A single turn carries every row of the set below to another of its rows. Some are shown first; where does it send the rows asked next?
Z_357: [  0.4 -12.8   2.9  12.8  -5.2  -2.7 -17.5  -2.6   5.0 -23.9  -1.2  11.8
  -7.6  10.8 -13.4 -14.9 -19.5  -3.0 -35.6 -13.1  18.2   2.6  -2.0  -2.3
  21.1  12.8  -3.8   8.1]
Z_928: [ -2.3  -0.3  -7.3  10.6 -11.9  -4.0   9.7   0.8   6.7  29.9   6.6   1.0
 -19.2  15.6 -23.2 -10.7 -18.7   0.2 -23.6  -3.8  -9.6 -14.3 -26.8  35.6
  17.5  -3.6  -3.4  10.8]
Z_82: [ -2.2  27.0 -33.6 -13.4 -13.8   2.9 -10.1   2.6  -8.3  -2.6  -3.7   1.5
 -11.9  22.7 -16.8  -8.4 -13.4  -1.7 -16.1  -8.6   9.6 -15.8 -19.4  22.4
  15.1   7.4  -5.5   5.1]
Z_900: [ -3.7   4.7  32.8 -25.9 -19.7 -10.5  -4.0   1.4  10.1  -1.2   6.2  -0.5
 -10.6  24.2  -7.8  -7.3 -22.7 -15.5 -15.3  -1.8   5.6  -7.3 -15.2  10.8
  -8.6   1.6   1.2  -1.0]
Z_890: [  5.1  11.6  13.8   9.1  -4.3   7.3   9.2   9.5   5.8  11.7   8.9   8.3
 -19.4  10.4  -7.8  -9.2 -26.3 -14.4 -35.0   0.4 -23.4   7.9 -19.7  19.7
   8.7  21.1  13.6   5.3]
Z_708: [  6.1 -12.7  -7.1   5.4  -9.3  -5.7   2.1   6.1  -0.7  -9.2   4.8  20.1
  -9.8  14.4 -29.3  -5.1 -18.3   5.7 -16.5  -2.8  25.9 -12.8   1.8  -8.3
  13.9 -12.7 -11.0   3.1]
Z_681: [  8.1  -4.7  -0.8   7.6  -7.6 -10.6 -12.7  -7.7   2.6 -22.5   5.5   9.1
  -4.4  14.4 -25.3 -25.0 -12.8   1.8 -28.2 -16.6  13.5  -3.3  -6.9 -15.8
  19.6   3.5   1.3   6.1]
Z_973: [  9.7  23.7  11.3  -8.9   3.7  -5.8   9.7  11.8  10.6   9.8  11.1   1.9
 -15.9   5.5 -19.3  -9.9  -4.3   0.4 -36.5 -12.6 -24.4  -2.8 -14.1  12.5
   7.7   7.4  16.5   0.0]
Z_686: [ -3.8  17.9 -15.5  -1.1  -8.8   3.6 -22.2  -0.4 -17.1  16.1 -11.9  19.1
  -5.1   4.0 -21.2   0.6 -38.2  -6.9 -22.9  -9.8  13.5  -6.7 -18.9  11.4
  14.7   6.5  11.5  16.9]
Z_126: [-12.0  -0.1  40.1 -26.3  -9.8   6.6  -2.0   4.3  -0.6   5.8   0.7   7.6
 -10.2  19.0 -12.8   1.1 -14.9  -7.9 -26.6 -10.8  -7.3  -3.5  -8.5  -3.1
   1.5  -2.1  -5.1  -6.1]
Z_89: [-20.6  13.7   8.5  -8.7  -0.1   7.5  17.2  -8.8 -15.7  12.2   2.2  -2.1
  -2.9   3.4  -3.4 -25.4 -29.3  -8.5 -23.6 -14.8  23.6  -3.0 -13.4   3.6
  12.2   1.9  -1.6  -3.7]
Z_828: [ -9.9  14.8   9.2 -23.5  -3.4  15.4   1.8  -3.1 -12.7  -1.4  -1.5  -0.8
  -0.2  27.8   2.9 -16.2 -18.2  -3.4  -6.7  -6.9  16.3  -6.6   2.9  14.2
  11.7  -5.2  21.6 -14.0]
Z_188: [ -8.5   6.9  -2.5  24.6 -19.1 -10.2  18.8  -2.4  -8.9   9.9   8.5   2.1
 -10.1   9.6 -21.0 -23.1  -1.6  -7.7 -14.9 -14.1  -0.8  -9.8 -15.3  30.1
   6.1   8.8  20.0  -9.3]
Z_989: [  8.2  14.5  10.8   1.4  -7.1   8.9   4.7  12.9   7.7   2.3  10.1   4.6
 -18.0  22.0  -4.4  -6.4 -15.8 -11.9 -27.8   2.1 -26.1   5.1 -13.7  25.5
   7.7  18.8  18.9  -1.6]
Z_260: [ -6.1 -12.9 -16.9   4.5 -12.9   0.8  -3.7   3.3   0.5  -8.5  -1.4   9.3
  -7.7  10.4 -19.0 -16.4 -15.6  -3.6 -23.6  -8.3  29.4 -12.1  -4.7  -0.2
   7.4  -1.2 -25.6   0.2]
Z_190: [  3.7  -6.0   0.8   1.3  -5.5 -10.6 -16.6  -6.6   5.6 -23.4   4.0   8.6
  -1.8  12.0 -18.6 -20.6  -5.9   9.9 -29.6 -17.2  12.2  -0.2   4.1  -9.3
  19.7   2.6   3.9   0.4]
Z_496: [  7.6 -11.7   0.3  11.1  -9.3   0.3 -15.0   1.3   7.2 -30.9   1.6   8.1
  -9.5  24.3 -15.5 -12.4 -15.2  -3.6 -29.2  -8.1  16.5  -1.0  -3.3   0.2
  23.6  10.3  -2.0   7.6]
Z_884: [  6.7  -3.6  -1.4   7.6 -15.9   3.4  -7.2   1.6   4.9  25.5  -1.0   8.3
 -12.5  28.1 -24.2  -3.1 -23.6  -3.6 -13.5   2.0 -13.1 -15.4 -24.0  36.4
  16.6  -7.8  21.8   9.2]
Z_491: [ -4.8   1.0  37.2 -23.3 -13.7   9.9  -0.2   4.1  -3.9   3.8   2.2   8.0
 -10.8  25.4 -20.3  -1.4 -19.6 -15.4 -23.5  -7.6  -5.5  -7.7 -17.2  -8.7
   1.6  -3.5  -4.4  -0.7]
Z_806: [  2.9 -11.8 -11.8  -7.3 -15.8   1.1 -19.2   0.2  -2.4 -11.5  -5.1  16.3
  -0.7  25.1 -24.7 -17.2 -11.3   0.0  -9.8  -5.1  18.4 -14.1   3.5  -4.1
   3.9 -13.8   4.8  -8.0]
Z_249: [  0.7   5.0  -3.8  12.3  -1.8   6.7   4.5  11.2   4.3  23.2  14.1  -0.4
 -22.5  17.6 -29.3  10.7 -18.9  -2.0  -6.8 -12.6 -15.4 -28.4 -18.9  11.4
  17.9  -2.0   9.6   6.5]
Z_857: [ 15.3  26.9   8.1  -7.5  -1.0   0.1   3.8   8.5   7.1   8.2   7.6   2.4
 -14.0  14.1 -26.2 -15.9  -9.3 -10.6 -32.3 -11.2 -23.8  -7.1 -25.6   7.3
   3.9   5.8  23.4   2.6]
Z_359: [-10.0   2.8  34.9 -21.7 -17.5 -14.0  -1.9  -1.0   7.7   6.2   5.6   1.6
  -9.6  12.0  -7.9 -10.0 -26.7 -14.6 -22.1  -5.3   7.2  -4.1 -17.0   8.4
  -8.8   4.0  -3.1   1.8]
Z_645: [ -2.9   7.8   1.7  16.9  -8.8  14.8   0.9  10.7 -11.6   3.2  -8.7   3.8
  -7.7  19.5 -30.5  -5.9   7.6 -14.4 -26.7 -22.5  -3.3 -21.6 -18.0  26.9
   9.6   4.2  25.3  -8.2]
Z_829: [  4.2  16.6  13.7 -16.8  -3.3  19.5   0.5   0.4 -14.2  -0.4  -9.5   4.3
  -0.6  31.0 -17.6 -12.8 -29.0 -15.7 -14.5  -4.2  23.7 -14.0 -18.9   6.8
  13.9  -8.7  25.3   1.3]
Z_672: [ -1.1   3.5   7.7  32.7 -16.6  -6.8  13.6   0.9 -12.4  10.7   5.4  11.3
  -9.5   9.7 -25.2 -11.1 -14.2  -8.6 -11.1  -8.2   0.3  -8.0 -14.6  25.7
   8.2   4.5  35.1  -1.6]
Z_341: [ -8.0   4.0  -6.0  -0.6  -4.0  10.7 -15.9   6.2   3.7  24.6   3.2  -1.5
 -11.7  19.8 -18.6   1.0 -12.1  -1.5  -7.2 -18.6 -20.9 -25.7  -8.5  18.8
   9.4  -1.1  23.1  -6.6]
Z_606: [ -2.9  20.2   7.4 -12.0   2.6   7.8  29.9   3.6  -9.6  -0.7   3.0  -3.2
 -11.5  18.4 -13.8 -13.2 -19.6  -3.0 -26.4  -8.7  30.1 -13.9 -17.8  11.6
  20.4  -4.9  -8.9   2.3]
Z_361: [-14.5  12.3  18.4 -20.4   8.3   9.6   1.5   0.3  -9.8  10.2  -9.8   5.5
   1.5   5.5   0.4  -9.3 -22.4   2.3 -30.9 -14.8  25.5  -2.6   1.4  17.6
  15.1  -5.5  13.1  -5.7]
Z_809: [  6.4 -16.4  -6.1   8.5 -13.8   6.9 -15.7   6.0  -3.4  -9.6  -6.2  20.9
  -5.5  21.7 -25.0  -6.1 -28.8 -10.8 -14.9  -0.6  26.9 -14.1  -6.1  -5.1
   7.1  -6.2  -2.5   5.4]
Z_397: [ -7.2 -19.7  -4.8  -2.8  -7.8   3.8 -21.8   5.3   0.7  -8.3  -8.6  18.0
  -1.4  13.7 -10.2  -5.3 -16.8   2.0 -21.4  -6.9  24.7  -7.3  13.1  10.3
   6.2  -5.2  -2.8  -6.0]
Z_500: [  9.6  -7.4   6.6   6.4  -5.9  -9.2 -19.5  -6.1   3.6 -22.5   2.2  14.8
  -3.0  15.2 -23.9 -16.9 -15.3   4.2 -25.9 -11.9  12.7  -1.6   1.1 -14.2
  20.8   0.4  12.9   6.4]
Z_927: [ -7.4  21.7 -33.5 -13.6 -18.3   3.9  -5.7  -6.5 -17.4   3.3   0.7   6.4
  -9.8  23.6 -17.0 -15.4 -10.5   5.0  -9.9  -6.8  -3.4  -6.9 -13.5  10.3
  19.5   2.8  -3.2  -2.1]
Z_105: [  2.3 -11.3   0.9   7.9 -10.7   0.6 -25.7  -5.1   3.9 -27.1  -4.1   8.6
  -1.4  20.0 -12.5 -21.2 -14.8  -7.3 -31.4 -12.6  14.0   1.4  -2.3  -0.1
  18.2  12.0   2.6   5.5]
Z_618: [-11.0   4.7   9.3  22.7  -3.1  10.9   2.0  10.4 -13.4  13.6  -9.1   8.5
  -6.7   1.3 -28.1  -3.1  -0.1  -9.9 -34.8 -26.3  -1.3 -15.1 -12.6  24.9
  12.2   5.9  22.5  -4.2]
Z_31: [ -1.2  14.5   5.7  -0.6  -8.7   8.1   2.4   5.6   4.9   9.4   5.6   1.5
 -12.2  13.9  -3.1 -19.6 -17.9 -16.2 -34.2  -4.3 -26.9   6.1 -19.6  23.5
   3.5  23.3  13.7  -2.3]
Z_679: [ -1.9  18.2 -14.6  -9.2  -0.4  -3.2  -7.6  10.9  -6.6   2.0  -2.0  17.0
 -17.0   8.4  -9.9  19.6 -21.2  13.7 -21.7  -3.5  13.2  -5.2   3.6  26.9
  24.6   3.6   2.9  10.5]
Z_784: [ -6.9   3.5   4.5  21.9 -13.6 -10.4  11.6   1.2  -7.5   7.4   6.6   6.8
  -7.5  10.6 -14.5 -10.2  -0.4  -0.2 -12.0 -10.1  -1.5  -5.8  -1.7  35.8
   8.3   4.7  33.4 -11.5]
Z_863: [-16.2   3.1  -6.6   9.1   0.3   2.7  -1.5   4.3   3.0  34.3   8.4  -3.5
 -15.4  -0.6 -18.9  -1.5 -15.4   1.8 -21.0 -25.0 -15.8 -21.9 -12.7  15.2
  12.2   2.6   2.9   1.4]
Z_314: [-10.4   2.5  34.0 -24.8 -13.4   5.6   7.1   4.3  -1.0   3.7   4.7   2.9
 -12.9  21.1 -17.4  -4.3 -12.9 -11.6 -27.5 -11.6  -6.2  -6.6 -16.3  -6.5
   3.5  -1.9 -14.2  -3.1]
Z_243: [ -2.3  15.5 -13.8  -6.7  -4.8  -0.4   1.0   4.9 -14.4   5.0   5.7  21.8
 -15.7  13.3 -13.0  13.1 -20.5  19.5 -12.4   0.3   0.7   0.6   6.3  13.9
  29.9  -3.0   5.8   4.2]
Z_540: [ -7.8  16.5 -16.2   2.5 -11.3   3.7 -11.9  -7.2 -24.4  19.7  -5.0  22.7
  -5.9   4.2 -22.3  -6.6 -38.0   0.6 -19.0  -6.8   2.6   0.0 -16.5   0.0
  19.0   2.4   9.5  12.1]
Z_543: [ -1.8   4.9  37.0 -18.9 -17.1 -12.3   4.5   3.0   8.8   0.6   9.3   4.1
 -15.0  18.7 -12.3  -1.9 -26.6 -13.4 -17.6  -0.7   9.2  -6.9 -16.1   8.5
  -4.6  -0.4  -2.5   5.2]
Z_763: [ -1.3   6.6   7.0  22.0  -2.6   9.6  15.1  17.2  -9.8   3.2  -1.5   5.2
 -15.4  12.1 -29.9   5.6   6.7  -6.0 -31.4 -19.7   0.0 -19.3 -12.6  27.4
  17.8   2.5  15.9  -3.2]
Z_321: [ 10.7  22.5  16.2  -7.1   3.3  -1.5  -2.3   9.1   5.1  15.9   3.8   7.7
  -9.8   4.0 -19.4  -8.2 -11.6  -5.7 -35.3 -11.2 -26.2  -1.9 -15.5  11.1
   4.3   6.1  31.2   0.4]
Z_934: [-11.3  -4.9  -2.1   0.8 -10.6  -3.0  -9.8  -0.9   7.5  32.3  -2.7   3.7
  -9.7  13.9 -10.3  -9.0 -13.4   7.0 -23.7  -8.2 -12.5  -7.9 -10.5  44.3
  13.3  -4.9  12.4  -0.2]
Z_996: [-10.2 -14.9  -7.3   0.1  -7.9  -8.0 -14.2  -4.0  -4.3   2.8  -4.8  18.7
   0.8  -0.6 -20.0 -20.2 -18.4   3.5 -24.5 -14.4  23.1  -5.8   3.9  -6.6
   4.3  -8.1  -8.2  -2.8]
Z_728: [  2.8  13.4  17.7  -2.5   0.0  11.8  22.8   2.5 -13.8   0.3   7.4   9.0
 -12.2  22.9 -12.0  -1.7 -36.2  -7.5  -8.6   3.3  25.4  -9.3  -8.8   2.3
  20.3  -6.5  13.0   3.6]

Z_361 turns into Z_89
Z_618 turns into Z_188
Z_927 turns into Z_679
Where do these go?
Z_500 turns into Z_105
Z_708 turns into Z_809
Z_973 turns into Z_890
Z_314 turns into Z_543
Z_249 turns into Z_884

